In the rows, zero is written as 128.
Turns in one plane each, and the order they were made in; the first pair answered
turn z990:
[170 134 132 126 152 122 106  70 104 104 124  73 128 105 133 104 124 123
  61  97] |-> [114 126 178 101 117 130 115  91 117 105 112 106 153 113 101 183 139 115
  58 142]
[ 64 148 102 117 172 138 119 134 167 129 100 172 108 161 180  97 110 170
 125  84] |-> [ 41 142 122 107 158 142 119 142 170 129  98 191 122 159 164 128 112 164
 125  96]
[162  96 146  59 106 140 122  69 157 125 112 139 167 139  99 198 178 121
  86 128] |-> [151 105 136 142 106 119 108 128 143 124  73 122 195  84  42  89  85 123
 139 156]
turn z883:
[ 88 130 114 107 119 112 148 158 144 148 139 155 145 133 159 193 166 135
 121 151] |-> [ 77 126 109 114 123 111 149 157 144 153 136 156 148 136 170 186 162 138
 120 143]
[146 118 135  88 131 136 159 154 133 151 130 110 136 135 130 176 170 133
  93 152] |-> [146 114 133  88 132 130 164 163 137 148 137 118 132 144 130 180 173 131
 114 148]
[164 132 143 120 150 142 125 129 114 103 131 110 117 143 134  89 130 134
 165 119] |-> [163 136 141 127 155 142 120 128 116 105 127 106 118 142 137  80 131 138
 158 116]
turn z654:
[158 131 107 152 125 115 147 133 125 150 136 130 139  83 147 112 121 112
 143 113] |-> [162 129 110 151 121 114 137 126 119 148 136 125 140  86 135 106 124 106
 149 110]
[104 127 107 157 118 146 141 152 127 115 150 163 111 164 137 131 142 149
 193  68] |-> [112 123 113 158 112 150 127 148 123 108 147 165 106 164 122 116 138 144
 201  68]
[153 128 120 109 107 115 118 123 133 136 173 108 129 132 140 174 170 125
 136 101] |-> [143 127 153 121  93 130  83 106 114 119 151 121 117 121  78 109 125 118
 149 119]
Now pairs of rows:
Each pair is 2 to 3 turns apart.
[114 155 116 131 111 129 120 148 145 119 147 147 126 145 137 193 143 128
 141 141] |-> [ 92 165 113 142 121 131 116 152 150 125 137 157 124 142 136 168 116 137
 129 151]  z654, z654, z654
[120 129 124 140 157 124 104 140 131 109 129 141 104 154 146  94  97 153
 152 114] |-> [ 87 130 148 137 143 132 101 146 134 115 116 155 133 140 122 113  91 146
 123 153]  z883, z990, z990
[115 115 113 134 122 134 160 152 125 106 138 129 131 144 112 131 145 126
 132 151] |-> [127 112 123 131 121 138 146 129 114  97 142 127 118 145 109 116 144 116
 135 145]  z990, z990, z654
[ 82 115 117 122 183 129 140 123 165 169 133 145 123 144 170 175 142 153
 130 120] |-> [107 119  92 146 199 122 135 121 157 167 135 122 119 127 179 121 118 155
 139 104]  z990, z990
[115 111 116  94  99 129 162 147 143 128 133 158 134 145 144 197 165 105
 155 141] |-> [157 118  64 123 131 111 164 147 142 136 147 121 121 143 190 144 155 113
 151 101]  z990, z654, z990
[ 59 141 141 131 144 140 131 119 128 131 136 179 115 164 155 118 110 157
 110 130] |-> [ 78 144 131 129 154 141 128 110 129 129 143 169 109 161 169  99 110 156
 109 114]  z990, z990
[117 123 151 156 110 120 142 181 129 112 114 159 116 122 124  99  84 146
 197 138] |-> [164 117 146 123 131 135 134 119 118 100 139 145  73 148 154  79 112 141
 174  91]  z990, z654
[133 122 142 153 120 125 131 171 124 112 122 149 122 130 109 144 130 123
 188 109] |-> [142 123 133 154 126 121 127 172 118 108 123 140 116 127 113 134 127 121
 190 103]  z990, z990, z990
[102 114 167 118 117 160 125 110 126 104 150 144 136 139  81 130 113 119
 101 154] |-> [165 116 105 123 141 141 151 123 133 114 177 105 132 144 152 152 157 121
 104 104]  z990, z654, z654
[103 164 103 185 170 109  99 164 138 149 100 132 105 110 150  63  55 173
 100 156] |-> [154 125 178 106 127 152  62  59 104 102 122 152  47 142 104  82 112 123
 104 132]  z990, z654, z654
[ 91 120 145 110 120 151 108 113 126 129 118 159 148 150 115 117 103 124
  51 164] |-> [122 119 142 113 120 151  99 103 113 118 112 142 144 130  97  80  96 110
  57 158]  z990, z883
[ 77 113  75 144 155 147 151 170 167 143 115 132 160 123 147 174 139 114
 118 150] |-> [ 75 115  70 156 155 145 152 175 168 143 112 126 164 114 132 157 130 117
 124 156]  z990, z990, z990
[ 73 137 159 154 148 153  82 100 115 140 122 174 133 137 117 123  91 148
 107 177] |-> [ 90 130 153 124 161 161  90  74 120 141 141 173 113 162 152 149 125 146
  87 157]  z990, z990
[117 149 118 168 142 125 155 167 116 143 120 118 132 127 159 100 132 147
 150 119] |-> [111 135 169 145 121 152 132 120  98 117 110 139 114 129 113  76 119 131
 147 129]  z990, z654, z654
[108 164 109 122 137 118 140 144 123 140 142 144  89 152 150 156 144 135
 149 113] |-> [ 96 163 116 122 132 116 138 149 127 139 136 152  96 153 146 160 145 134
 148 122]  z990, z990, z990
[113 131 159 110 124 166 125  89 122 113 118 129 125 123 110 131 127 107
  79 149] |-> [102 145 132 144 138 149 126 118 127 124 112 120 140 107 121  94  95 125
  79 153]  z654, z990
[127  94 115 142 151 134 120 125 120 165 149 123 112 134 155 127 114 138
 125 163] |-> [125  98 125 145 149 136 110 118 115 159 144 122 107 130 140 106 105 136
 126 162]  z654, z654, z654
[128 127 146 108 126 147 116  93 114 122 134 127 111 137 131 129 141 132
  96 125] |-> [121 131 138 114 135 146 122 100 128 132 132 130 114 133 145 129 137 139
  82 130]  z654, z654
[ 97 127 141 147 139 158  92 126 123 119 144 188  64 162  79  90 109 132
 225 103] |-> [106 128 133 144 148 154  97 121 119 120 145 189  56 161  91  83 109 128
 216  93]  z990, z990, z990
[132 133 141 128 137  97 153 142 104 151 153 117  98 126 133 140 144 139
 191 102] |-> [116 141 150 141 134 101 143 149 102 152 142 125 104 118 111 114 118 141
 190 120]  z990, z990, z654
